[[127 122 137 117]
 [126 134 117 143]
 [149 109 136 128]
 [115 154 136 124]
 [125 134 118 107]]
->
[[134 117]
 [109 136]]

[[145 130 133 148 127]
 [117 151 134 128 120]
 [122 117 119 125 124]
 [136 128 138 120 148]]
->
[[151 134]
 [117 119]]

[[144 142 115 126]
 [117 121 128 104]
 [137 108 138 135]]
->
[[121 128]
 [108 138]]

[[130 124 109]
 [108 123 122]
 [109 120 106]
 [145 130 112]]
->
[[123 122]
 [120 106]]

[[111 133 136 138]
 [144 117 113 113]
 [144 105 137 139]
 [ 99 145 112 112]
 [113 157 141 143]]
->
[[117 113]
 [105 137]]

[[106 121 129 114]
 [107 121 130 107]
 [105 118 128 122]
 [109 120 129 109]]
->
[[121 130]
 [118 128]]

[[135 121 122 154 147]
 [140 113 139 124 134]
 [110 148 115 134 123]
 [134 121 139 119 126]]
->
[[113 139]
 [148 115]]

[[122 126 124 145]
 [128 126 129 126]
 [122 111 132 142]
 [130 103 133 121]
 [123 128 148 134]]
->
[[126 129]
 [111 132]]
---
[[135 131 114 124 132 133]
 [126 117 126 122 136 120]
 [138 130  99 123 131 132]
 [131 139 129 135 120 137]
 [132 149 128 137 117 137]]
->
[[132 149 128 137 117 137]
 [131 139 129 135 120 137]
 [135 131 114 124 132 133]
 [138 130  99 123 131 132]
 [126 117 126 122 136 120]]

[[127 129 126 129 106 128 131 127 136]
 [118 131 130 128 120 125 127 127 128]]
->
[[118 131 130 128 120 125 127 127 128]
 [127 129 126 129 106 128 131 127 136]]

[[129 127 123 115 132 135 144 140 139 131 113 135 129 127 131]
 [121 121 134 120 133 127 138 112 130 119 121 137 118 129 119]
 [119 129 119 112 140 124 143 111 135 123 118 152 124 116 113]
 [129 120 134 109 138 125 147 131 141 126 111 145 125 137 124]]
->
[[119 129 119 112 140 124 143 111 135 123 118 152 124 116 113]
 [129 127 123 115 132 135 144 140 139 131 113 135 129 127 131]
 [121 121 134 120 133 127 138 112 130 119 121 137 118 129 119]
 [129 120 134 109 138 125 147 131 141 126 111 145 125 137 124]]

[[145 149 143 133 146 114 116 120 118 113 108 118]
 [114 109 122 127 113 143 134 135 139 139 151 132]
 [123 122 124 126 123 132 131 130 131 132 134 130]
 [133 135 126 125 133 121 128 125 122 125 116 129]
 [123 121 126 129 123 133 130 131 133 132 137 131]]
->
[[145 149 143 133 146 114 116 120 118 113 108 118]
 [133 135 126 125 133 121 128 125 122 125 116 129]
 [123 122 124 126 123 132 131 130 131 132 134 130]
 [123 121 126 129 123 133 130 131 133 132 137 131]
 [114 109 122 127 113 143 134 135 139 139 151 132]]

[[123 132 130 136 112 124 135]
 [127 141 112 114 115 121 142]
 [123 142 120 124 103 120 143]]
->
[[123 142 120 124 103 120 143]
 [127 141 112 114 115 121 142]
 [123 132 130 136 112 124 135]]

[[148 125 150 121 103 130]
 [102 118 105 111 113 117]
 [153 124 113 135 125 105]
 [149 153 111 102 137 149]
 [152 143 154 146 149 139]
 [124 129 122 123 134 116]
 [105 145 135 146 123 111]
 [105 108 106 145 139 130]]
->
[[149 153 111 102 137 149]
 [105 145 135 146 123 111]
 [152 143 154 146 149 139]
 [124 129 122 123 134 116]
 [148 125 150 121 103 130]
 [153 124 113 135 125 105]
 [102 118 105 111 113 117]
 [105 108 106 145 139 130]]

[[112 127 112 123 125 122 132 108 143 137 132 137 132]
 [123 130 121 135 119 123 136 143 125 110 138 126 103]
 [126 135 128 132 131 122 127 131 136 139 140 133 133]
 [134 126 134 141 135 138 135 138 145 132 141 140 129]]
->
[[126 135 128 132 131 122 127 131 136 139 140 133 133]
 [123 130 121 135 119 123 136 143 125 110 138 126 103]
 [112 127 112 123 125 122 132 108 143 137 132 137 132]
 [134 126 134 141 135 138 135 138 145 132 141 140 129]]
---
[[141 116 118 138 126 123 157 137]
 [120 136 123 142 146 120 138 130]
 [120 113 118 140 135 141 137 128]
 [141 140 119 116 118 142 127 143]
 [143 119 140 135 121 103 122 135]
 [119 137 128 141 108 139 110 127]
 [145 121 121 140 141 133 108 108]
 [145 138 121 117 125 135 132 138]
 [119 118 137 122 139 131 136 100]]
->
[[120 113 118 140 135 141 137 128]
 [141 116 118 138 126 123 157 137]
 [119 118 137 122 139 131 136 100]
 [143 119 140 135 121 103 122 135]
 [145 121 121 140 141 133 108 108]
 [120 136 123 142 146 120 138 130]
 [119 137 128 141 108 139 110 127]
 [145 138 121 117 125 135 132 138]
 [141 140 119 116 118 142 127 143]]

[[124 137 115 133 131 137 136 151 133 131 146 122 146 125 115]
 [133 124 146 133 126 125 133 137 123 109 126 105 134 141 127]]
->
[[133 124 146 133 126 125 133 137 123 109 126 105 134 141 127]
 [124 137 115 133 131 137 136 151 133 131 146 122 146 125 115]]

[[143 130]
 [120 142]
 [107 129]
 [141 138]
 [154 132]]
->
[[107 129]
 [143 130]
 [154 132]
 [141 138]
 [120 142]]

[[129 127 123 129 126 124 131 134 120 133 124 130 123]
 [131 110 125 115 156 126 139 101 143 145 130 124 120]
 [138 123 125 138 129 133 136 129 124 124 124 132 116]]
->
[[131 110 125 115 156 126 139 101 143 145 130 124 120]
 [138 123 125 138 129 133 136 129 124 124 124 132 116]
 [129 127 123 129 126 124 131 134 120 133 124 130 123]]

[[129 133 133 119]
 [125 130 130 119]
 [115 129 129 135]
 [131 137 137 117]
 [136 139 139 106]
 [127 128 128 119]
 [127 125 125 112]]
->
[[127 125 125 112]
 [127 128 128 119]
 [115 129 129 135]
 [125 130 130 119]
 [129 133 133 119]
 [131 137 137 117]
 [136 139 139 106]]

[[124 132 116 114 131 131 145]
 [146 109 129 129 102 112 127]
 [135 115 142 148 128 139 130]
 [130 123 131 137 129 131 130]
 [116 136 126 120 137 126 124]
 [136 112 140 136 122 124 134]
 [139 108 135 134 113 119 124]
 [128 127 133 132 125 120 119]
 [150 110 139 147 108 119 120]
 [125 133 131 129 134 120 131]]
->
[[139 108 135 134 113 119 124]
 [146 109 129 129 102 112 127]
 [150 110 139 147 108 119 120]
 [136 112 140 136 122 124 134]
 [135 115 142 148 128 139 130]
 [130 123 131 137 129 131 130]
 [128 127 133 132 125 120 119]
 [124 132 116 114 131 131 145]
 [125 133 131 129 134 120 131]
 [116 136 126 120 137 126 124]]
